In the rows, 128 means zero.
name the system of each run
seq 1, kagus (10 x 18)
[[165  96 151 152 118  86  97 184 120 124  97 106 138 126  97  88 184 217]
 [116  78 154 146 116 147 144  98 204  65 117 133 178  76 129 137 156 162]
 [148 151 118 197 136  96 113 107 130  70  78 120 119 123 125 189 111  85]
 [161  71 103 162 178  80 144 163  93 132 130 149 156 188 133  99 101  79]
 [123  98  98  61 120 167 154  73 126 147 118 151 170 160 165 135  86 115]
 [156 173 105  77  73 138  91 124  93 140  88 112  86 178 102 164 132 131]
 [125  72 140 118 121 133 105 171 131 137 171 118  98 173 106 101 179 193]
 [ 84 107 163 101 126 150 112  87 202  94 158 144 106  66 149 163 133 164]
 [130 180 137 181 125  91 104 154 135  85 125 133  79 103  95 156 128  55]
 [105  78 106 183 201 118 172 162 108 156 185 142 146 154 149  79 114  86]]
seq 2, kagus (10 x 18)
[[117 142 128 126 121  90  79 136 135 175 176 125 105  96 108  99  85  86]
 [ 59 132  80 131 117 142 143 140 128 181 151 134 134 103 116  93 147  98]
 [ 80 172 114 123 166 133 161 125  98 161 101 135 126  93 145 138 150 154]
 [160 180 173 112 149 128 145 162  95 109 104 133 136 105 125  96 151 139]
 [160 132 154 162 122 170 161 135 134 112 152  94 147 127 132 100 130 152]
 [149 127 142 157 118 119 104  90 146 143 127  87 150 101 125 144  89 151]
 [134 119 100 146  98  93  87 138 125 136  95 129 152 123 101 112 127 100]
 [ 93  86  76 143 137 129 162 135 125 133 102 138 152 145 131 124 161 134]
 [130 135 146  93 156 123 140 107 112 109  83 149 140 132 144 165 132 147]
 [182 141 152 118 112 138 120 155 110  85 117 131 116 161 121 119 133 115]]
seq 3, besof (10 x 18)
[[150 128 162 127 171 109 162 153 122 130 165 128 110 148 123 122 105 124]
 [112 122 111 134 131 145  81 130  96 157 125 132 155 129 132  97 141 109]
 [143 155  96 114  83 135 142 115 135 129 104 107 108 137 117 153 115 130]
 [124 120 167 105 160 122 153 152 132 136 160 134 120 132 116 112 148 158]
 [101 125 114 135 121 149  73 106 120 133 112 135 146  97 151 123 138 129]
 [156 155 133 139 106 119 155 126 147  97 112 115 106 119 117 152 107 118]
 [120  99 145 150 173 124 148 161 123 137 172 133 135 136 129  91 140 132]
 [119 129  91 141 121 140  84  96 102 155  98 119 156 126 147 135 114 116]
 [157 156 131 109 105 120 173 143 134 110 104 117 115 154  92 149 130 125]
 [ 96  86 136 117 154 150 134 147 131 145 171 143 133 135 138  97 159 154]]
seq 4, ruze (10 x 18)
[[138 147 146  67  87 154  84 121 116 134  94 129 141 123 116 119 150 156]
 [126 146 131 135  93 194 134 118 138 110 137 106 117  99 148 116 153 163]
 [149 143 184 149 151 127 156 132 147 121 160 100 119 103 126 124 119 165]
 [130 129 160 144 150 103 140 126 152 129 138 130 168  84 112 105 102 100]
 [101 125  84 164 162 114 165 133 111 148 109 133 154 120 137 118 126 102]
 [119 118 114 117 149 100 122 119  98 147  82 127 150 162 109 156 147 140]
 [137 106 113 106  86 151  89 113 126 107  86 132 145 149 126 140 151 140]
 [138 111 111 126  93 168 146 128 145 104 139 113 101 147 140 134 144 164]
 [137 112 168 123 127 121 124 125 166 120 176 114 102 122 113 141 110 149]
 [128 124 131 152 136 101 127 139 153 117 153 141 120  91 134 108  97  92]]
seq 5, ruze (10 x 18)
[[114 107 141 147 113 111 102 129 177 128 171 121 126  96 104 117 110 104]
 [111 119  95 162 167  92 156 160 119 127 137 154 103 107 158 108 116 107]
 [109 146 137  96 167  92 138 125 109 143 108 151 131 144 105 159 128  95]
 [131 130 111 132 109 160  76 115  95 113  96 136 148 155 126 134 146  90]
 [154 121 103 117 111 168 146 139  99 124 122 118 115 178 154 117 135 158]
 [132 120 162  90 104 139 109 111 157 152 165 102 118 130 102 139 115 160]
 [126 127 122 159 108 126 102 140 155 118 151 123 109  74 144  96 115 124]
 [109 146 131 135 177 100 187 161 126 132 138 145 111 104 136 114 132 128]
 [108 144 162 119 168 112 113 102 117 135 119 139 155 122 109 157 125  90]
 [154 133  93 159 115 145 113 128  87 110  82 123 157 148 143 117 130 101]]
seq 6, Vifod (10 x 18)
[[169 123 110 187 156  90 153 137 113  74  72 137 134 118 166 143 109 135]
 [177 139 173 133 147 116 119 103 115 121 114 119 194 146 104 134  88  73]
 [133  81  91 123  80 160 103  85 144 169 145  96 168 162 122 121  99 138]
 [115 104 112  94 104  75 129 134 159 170 127 116  99 138  92 146 129 178]
 [ 99 134 159  67 128 131 115 149 132 113 111 159 132 115 101 117 192 145]
 [115  95 105 139 135 153 136 139 130  65 118 168 109 124 181 125 156 135]
 [151 137 152 163 164  99 127 123 129  86 131 134 106 134 134 170  91  89]
 [138 140 135 134 118 145  84 103 113 148 151 121 152 139 118 119  93  63]
 [104  99  74 131 110 132 140 119 136 188 161 108 116 145 130 115 101 131]
 [ 97 157 132 105 134 108 148 136 121 164 120 114 108 127  91 150 157 159]]
seq 7, Vifod (10 x 18)
[[136  83 132 144  70 142  75 128 168 140 203 105 145 159  73  97 114  73]
 [ 48  69  81 132 153  80  99 120 143 204 160 131 101 109 134 137 126 171]
 [ 70 197 102  66 114 105 168 138 128 135  71 162 103  94  98 158 170 105]
 [141 113 120 138 141 185 151 180  75  75 123 160 132 200 139  94 197  95]
 [151 107 148 152 198 140 130  88 104 109 147 122  95 155 211 181  74 164]
 [170 211 177 105  66 135  85  96 153 119 141  94 105  98  90 151  70  83]
 [118  77 108 159  97 144 101 178 135 174 204 117 141 134 109  25 140 116]
 [ 42 114  99 150 192  84 170 107 138 187 122 126 114  69 155 160 128 206]
 [136 233 126  95  86 131 146 142 104  93  28 137 139 102  83 143 179  80]
 [186  50 119 154 157 172 148 177  71  96 153 147 169 219 166  54 150 114]]
seq 8, ruv (10 x 18)
[[ 79 137 119 122 127 147 151 140 138 144 127 135 151  87 112  95 178 137]
 [124 140  96 177 153 140 135 123  93 112  96 125 120 129 166 144 140 139]
 [162 136 168 109 170 102 147 141 112 108 119 149 146 131 130 120 107 106]
 [121 120 119 107 102 170 144 108 135 129 128 128 168 145 115 116 132  97]
 [151 118 114 144 105 134 104 100 126 134 111  93 130 148 130 155 110 158]
 [142 105 153 113 135  96 111 145 137 137 133 127 133 118 115 109 131 162]
 [ 88 105  96 131 124 146 143 136 140 129 135 139 121 122 140 116 161 140]
 [128 133 125 155 149 118 134 130 124  97 118 131 105 131 141 158 129 125]
 [147 128 150 121 139 113 132 145 127 113 143 143 134 129 120 110 109  84]
 [118 125  94 117 104 148 136 107 134 151 135 119 135 143 124 129 111 101]]
seq 9, besof (10 x 18)
[[146 110  98  75 118  99 142 104 146 132 138 142  44 156 170 181  59 160]
 [119 144 219  82 184  90  93 147 123 129 147 166 156 113  83 111 142  82]
 [ 94 132  53 172  64 173  87 132 137 113 145 128  91 112 131 122 145  79]
 [161 152 140 110 160 103 171 124 123 150 163 115  77 139 158 140  47 137]
 [122 156 171 124 159 120  88 159  87 158 125 132 178 118  85  84 165 100]
 [112 146  42 143  51 167 137 123 135 132 108 110  94 116 143 129 136 135]
 [140 142 187  91 178 113 177 122 134 146 151 117 115 120 141 140 100 179]
 [111 139 153 148 135 145  69 139 108 111 102 138 172  95 115 102 184 121]
 [141 124  69 158  77 142 167 118 162  99 117 112  97 114 156 140 101 132]
 [142 112 189 134 204  99 157 133 122 150 160 116 149 143 123 122 104 151]]
seq 10, sager (10 x 18)
[[109 124 115 175  81 130  54 120 141 130 127  90 125 134  72 151 166 118]
 [141 100  57 167 109  91 173 180 132 101 104 147  96 145 139 108 136 115]
 [ 75  94 134 120 184 144 172 110 135 129 114 155 194 118 133 128 163 122]
 [137 150 114 118 103 159  67  79  98 104  74 124 125 154 137 188 132 118]
 [208 115 137 114 124 122 174 152 118 102 136 124 123 183 143 111  80 117]
 [104  72 167 102 145 127 113 100 162 175 176 118 180 127 100 115 122 145]
 [110 138  91 128  78  99  52 128 139 120 124 135  59 123 103 170 129 110]
 [138 113 112 140 168 115 193 191 110 101 158 173  95 139 165  78 121 101]
 [ 69 113 145 114 173 161 107  80 124 163 124 137 195  80 156 122 141 155]
 [168 207 124 113  81 121  79 109 101 104  72 118  82 124 119 178 105 103]]
seq 11, kosu (10 x 18)
[[136 113  91  70  49 117  99 134 142 190 117 119 172 114  95  59 118 142]
 [101 141 109  76  63  85 126 129 183 121  89 131  91  87  84 162 161 171]
 [108 127 147 146 136 134 150 163 146  37  93 160 124 113 109 137 214 127]
 [ 94  58 115 162 171 170 162 102 152  87 157 154 149 132 184 137 127 118]
 [148 107 144 171 164 107 134  86 137 142 167  98 139 173 114 176  57  84]
 [171 120 112 131 110 105  77 152  75 169 125 115 153 192  90  90 113  80]
 [104 105  91  39  92 110  90 138 125 190 125 154 106 130 132 105 127 168]
 [107 184 161  73 120 125 131 124 143 100 101 135  78 110 100 186 168 152]
 [134 139 144 159 140 191 131 153 108  43 126 153 114 125 164 110 181 115]
 [106  85 132 158 172 151 142 101 159 131 198 135 125  97 191 118  74 125]]
seq 12, ruv (10 x 18)
[[138 119 106 178 151 104 119 156  79 173 152 101 131 203  87 118 122  79]
 [102 105 108  55 134 121  64  89 117 169 135 169 115 133 166 146  80 120]
 [145 169 158  79  65 151 105 142 137  87 100 120  92 139  88 152 182 159]
 [125 115 152 180 163 176 141 155 115 153 216  89 109 153 130  91 144 152]
 [ 82 132 119 122 148 130 131  86 170 125 136 153 109  41 189 149  80 138]
 [163 193 141 153  96  96 151 171 130  83  69 118 132  92  79 115 159 102]
 [116 112  91 164 177 135 162 145  68 203 160 114 168 179 131  83 110  84]
 [110 129 116  58 132 118  79  53 125 136  72 161 139 115 166 194  87 129]
 [201 160 182 102  70 141 100 176 115  77  90 110 135 164  69 106 192 153]
 [ 98  66 114 154 165 187 173 127 124 189 228  94 133 172 161  88 117 167]]
seq 13, sager (10 x 18)
[[ 94 168 111 117 128 132 144 113 133 185 123 129 170  45 143  80  95 112]
 [116 213 127 156 149 110 139 123  89 160 111  98 105 122  96 167 119  98]
 [143 140 115 128 140 146 171 170  73 167 127 101 125 178 125  91 160 171]
 [ 96 117 133  97  97 156 160  95 177 147 126  99 141 103 113 148 156 207]
 [146 152 173 153 103 137 106 138 155  58 128 113  84 125  95 167 165 133]
 [157  84 120 182 122 151 133 166 126  91 144 128 151 127 147  59 145 123]
 [ 96 108 105 148 124 104 122  86 163 142  90 128 194  71 122 136 115 113]
 [142 172 112 141 130 100 124 137  87 111  82 139 116 173  94 166 128  51]
 [136  81  90 118 152 157 183 137  87 169 145 122 151 203 157  99 119 141]
 [101 101 144  70 123 116 108  69 171 150 111 118 137 119 113 193 127 193]]
seq 14, kosu (10 x 18)
[[114 110 128 174 136 112 112 150 137 158 199  98  91 155  90 127 122 104]
 [125 116 139 101 149  92  55 117  99 155  89 151 169 120 124 123 126 116]
 [137 144  75  85 111 113 171 144 112 129  94 151  84 155 142 140 117 122]
 [ 96 128 154 137 145 166 132 145 122 130 166 111 103 147 112 132 188 163]
 [148 131 167 112 142 158  95  89 122  96 112 137 157 106 161 143 111 136]
 [159 150 112 142 116 132 166 143 135 114 155 120  97 129 138 114  82  86]
 [ 95 121 127 159 136 126  96 138 126 175 165 108 132 108 106  96 144 128]
 [130 135 109 109 135  84 110 109 115 138  67 141 148 101 143 146 108 142]
 [136 143 104 132 130 128 192 164 114 120 114 127 107 158 116 121 153 130]
 [100  97 146 133 136 180 116 110 132 137 151 113 155 133 132 120 170 172]]

runs to name
seq 15 (2 x 18)
[[144  71 178 109 145 113  87 118 115 121  90 122 221 170  78 137 185 161]
 [159  90  94  46  68 152 153 106 153  94 103 160 133 180 144 141 104 112]]
 => kosu
seq 16 (2 x 18)
[[166 158 105  59 102 129 128 122  81 131  64 146 132 176 130 140 114 113]
 [111 120 166  59  96 172 155 139 168 131 171 131 129 138  86 107 167 139]]
 => besof
seq 17 (2 x 18)
[[ 99  64 103 109  74 152 165 152 190 152 198 115 123 150  91  83 150 140]
 [ 98 116 168 107 111 107  55  71 181 113 108 126 150  92  79 192 142 132]]
 => kosu
seq 18 (2 x 18)
[[170  54 103 130  65 143 149 131 172 115 110 109 180 127 136  84 130 192]
 [135  87 168 136 152  51 121 123 172 108  94 116 148 108  93 168 142 194]]
 => Vifod
seq 19 (2 x 18)
[[126 104 155  93  93 190 104  97 164 114 164 127 150 108 144 108 125 148]
 [121 158  96 162  84 112 108 116 150 125 120 100  77 109 107 171 119 128]]
 => kagus
seq 20 (2 x 18)
[[135 146 140 111  86 196 120  74 154 131 174  87 101 144 133 166  98 127]
 [150 152 175 149 101 110  86 124 162 139 152  81 115  74 100 119 111 165]]
 => ruv
seq 21 (2 x 18)
[[135  97 147  98 164  84 169 130 117 165 110 132 202 174  76 117 128 108]
 [114  67  95 104 101 166  62  86 118 125 101 146 166 164 146 146 148 135]]
 => ruv
seq 22 (2 x 18)
[[137  98 132 137 121 144 141  70 174  74 110 115 130 123 152 193 106 161]
 [166  83 186 155 171  89 122 153 143  70 134 143 147 148 108 129 137 116]]
 => besof
seq 23 (2 x 18)
[[159 146 182 143 178 157 157 106 128  25 104 157 148 134 153 172 130  80]
 [187 110 124 181  99 154  55  92 119  97 151 106 141 166 144 141  68  61]]
 => Vifod
seq 24 (2 x 18)
[[ 79 137 108 115 133 162 149 108 130 117 121 140 120 141 126 164 156 106]
 [147 101 135 165 144 140 105 128 112  95 140 122 105 160 152 148 127 140]]
 => kosu
seq 25 (2 x 18)
[[122  82  68  79  68 154 109  79 141 158  92 128 171 147 142 136 109 149]
 [121 119  79 155  62 138 115 135 152 127 122  86  77 133 111 148 164 195]]
 => ruze
seq 26 (2 x 18)
[[107 108 105  88 120 162 111 105 111 129  92 151 158 141 146 133 148 140]
 [154 107 112 115 108 120 155 136 147  92 118 134  93 163 130 155 118 135]]
 => Vifod
seq 27 (2 x 18)
[[142 118 112 161 126 170 197 141 128 114 135 115 157 155 130 101 141 117]
 [151 128 146 127 146 130 119  81 118 151 114  97 149 135 146 162  91 165]]
 => kagus
seq 28 (2 x 18)
[[152  88 152 156 142 134 105 158 127 135 183 130 159 130 133  56 108  98]
 [ 81 119  75 137 114  84  88  99 147 178 111 131 138  70 125 133  98 114]]
 => sager
seq 29 (2 x 18)
[[113 104  64 116 103 127 104 110 119 121  81 155 126 140 157 149 124 117]
 [130 117 113  99 138  99 159 152 115 122 102 144 111 177 105 152 148 134]]
 => kagus
seq 30 (2 x 18)
[[150  80 151 152 149  86  36 139 105 150 137 115 144 148 115 113 135 164]
 [121 122  51 116  79  69 129 134 144 130  68 150 118 108 117 135 117 102]]
 => besof
seq 31 (2 x 18)
[[118 126 107 158  75 154  93 126 136 123 150 104 126 172  68 138 153  67]
 [145 103  89 100 122 111 133 146 115 155 153 134  59 172 161 127  92 156]]
 => besof
seq 32 (2 x 18)
[[ 74  87  66 108 168  87 171 126 119 111  77 185 107 175 139 193 156 112]
 [145 154 154  74 136 158 114 112  93  79 110 161 107 210 115 190 142  61]]
 => Vifod
seq 33 (2 x 18)
[[132 205 137  72 110  87 100 141 139 108 124 174  47  86 129 151  81  68]
 [ 91 175 164 139 148 148 145 171 145 145 223 135  86  88 111  79 122  69]]
 => besof
seq 34 (2 x 18)
[[141 166 187 137 146 100 114 141 133 125 124 111 136  85  93 125 141 141]
 [120 127 136 140 157 143 149 132 122 109 116 150 175  92 147  93 135 106]]
 => ruze
seq 35 (2 x 18)
[[142 144 122 127  99  91  75 105 144  92  67 133 111  81 141 168 112 150]
 [157 131 137 136 128 104 164 205 105 133 133 126 133 157  83  67 162 124]]
 => ruv
seq 36 (2 x 18)
[[ 89 119 100 112  75 120 116 124 201 115 139 155 117  37 134 102 115 108]
 [ 72 169 103 185 151 111 170 141 119 140 119 111 116 128  78 162 163  80]]
 => kagus
